[[127 128 129]
 [150 143 104]
 [134 132 121]
 [146 139 108]
 [153 144 100]]
|
[129 143 134]

[[141 101 126 125 133]
 [145 102 123 125 130]
 [143 122 119 131 120]
 [145 106 122 127 127]
 [141 109 125 126 129]]
|
[133 125 119 106 141]

[[127 130 120 152]
 [123 116 137 131]
 [120 126 130 109]
 [136 118 128 124]]
|
[152 137 126 136]

[[117 106 110]
 [128 127 127]]
|
[110 127]

[[138 107 125 136]
 [118 149 131 120]
 [122 142 130 123]
 [138 105 124 136]]
|
[136 131 142 138]

[[119 106 119 136]
 [123 123 123 119]
 [130 129 130 134]]
|
[136 123 129]

[[101 120]
 [152 133]
 [140 137]]
|
[120 152]
---
[[103 126 129 136 130 124]
 [117 123 135 148 121 127]
 [126 132 131 118 128 151]
 [125 130 145 138 134 142]
 [132 125 133 123 133 149]
 [120 138 127 120 139 133]]
|
[[103 126 129 136 130 124]
 [117 123 135 148 121 127]
 [120 138 127 120 139 133]
 [125 130 145 138 134 142]
 [126 132 131 118 128 151]
 [132 125 133 123 133 149]]

[[132 132 131 131 125 126 127 130 126 121 135 126 128 141]
 [152 122 114 120 130 130 127 128 129 125 129 128 129 138]
 [133 127 125 126 132 131 128 127 129 127 126 130 129 128]
 [127 131 133 130 124 125 127 129 126 127 133 126 128 136]
 [139 127 125 126 124 125 127 129 127 127 133 126 129 140]
 [116 134 139 133 126 126 128 128 126 128 130 128 128 129]]
|
[[116 134 139 133 126 126 128 128 126 128 130 128 128 129]
 [127 131 133 130 124 125 127 129 126 127 133 126 128 136]
 [132 132 131 131 125 126 127 130 126 121 135 126 128 141]
 [133 127 125 126 132 131 128 127 129 127 126 130 129 128]
 [139 127 125 126 124 125 127 129 127 127 133 126 129 140]
 [152 122 114 120 130 130 127 128 129 125 129 128 129 138]]

[[102 140 114 144 149]
 [106 155 106 135 135]
 [145 116 116 113 148]
 [146 143 106 110 141]
 [130 141 141 136 101]
 [135 136 109 151 107]
 [149 148 115 104 107]
 [110 126 136 135 145]
 [121 113 155 127 114]
 [104 155 120 124 112]]
|
[[102 140 114 144 149]
 [104 155 120 124 112]
 [106 155 106 135 135]
 [110 126 136 135 145]
 [121 113 155 127 114]
 [130 141 141 136 101]
 [135 136 109 151 107]
 [145 116 116 113 148]
 [146 143 106 110 141]
 [149 148 115 104 107]]

[[151 142 141 148 125 134 124 146]
 [130 107 123 139 115 106 113 129]
 [107 120 136 124 114 139 127 151]
 [122 122 111 151 107 119 146 107]
 [128 114 150 135 151 135 123 105]
 [149 121 143 123 129 108 135 107]
 [105 107 134 124 142 111 148 121]]
|
[[105 107 134 124 142 111 148 121]
 [107 120 136 124 114 139 127 151]
 [122 122 111 151 107 119 146 107]
 [128 114 150 135 151 135 123 105]
 [130 107 123 139 115 106 113 129]
 [149 121 143 123 129 108 135 107]
 [151 142 141 148 125 134 124 146]]

[[147 109 140 123 125 145 113 140 115 126 103]
 [130 153 108 106 129 152 149 144 106 125 139]
 [108 107 110 152 110 106 128 143 139 132 155]
 [104 103 147 114 121 122 154 116 141 131 109]
 [122 126 150 112 128 103 148 129 125 121 122]
 [140 109 106 110 112 142 149 147 117 128 146]
 [145 108 155 154 153 140 132 153 127 137 145]
 [121 138 152 120 147 121 150 151 149 105 120]]
|
[[104 103 147 114 121 122 154 116 141 131 109]
 [108 107 110 152 110 106 128 143 139 132 155]
 [121 138 152 120 147 121 150 151 149 105 120]
 [122 126 150 112 128 103 148 129 125 121 122]
 [130 153 108 106 129 152 149 144 106 125 139]
 [140 109 106 110 112 142 149 147 117 128 146]
 [145 108 155 154 153 140 132 153 127 137 145]
 [147 109 140 123 125 145 113 140 115 126 103]]

[[132 126 119]
 [131 128 125]
 [152 127 127]]
|
[[131 128 125]
 [132 126 119]
 [152 127 127]]
---
[[130 132 130 126 147]
 [131 131 134 128 146]
 [134 129 128 124 149]
 [132 136 137 128 142]
 [135 124 127 124 153]]
|
[[131 134]
 [129 128]]

[[128 144 149]
 [131 110 110]
 [133 134 125]
 [117 130 143]]
|
[[110 110]
 [134 125]]

[[142 130 111]
 [137 138 121]
 [156 105 123]]
|
[[138 121]
 [105 123]]

[[123 129 124 123]
 [135 125 131 134]
 [125 131 124 125]
 [117 140 123 107]
 [138 131 128 130]]
|
[[125 131]
 [131 124]]

[[150 136 123 146 117]
 [126 127 134 117 120]
 [128 129 137 131 138]
 [113 139 102 140 135]
 [126 109 147 104 125]]
|
[[127 134]
 [129 137]]

[[120 141 102 130 133]
 [133 147 131 112 136]
 [126 149 127 134 152]
 [124 111 118 127 112]]
|
[[147 131]
 [149 127]]
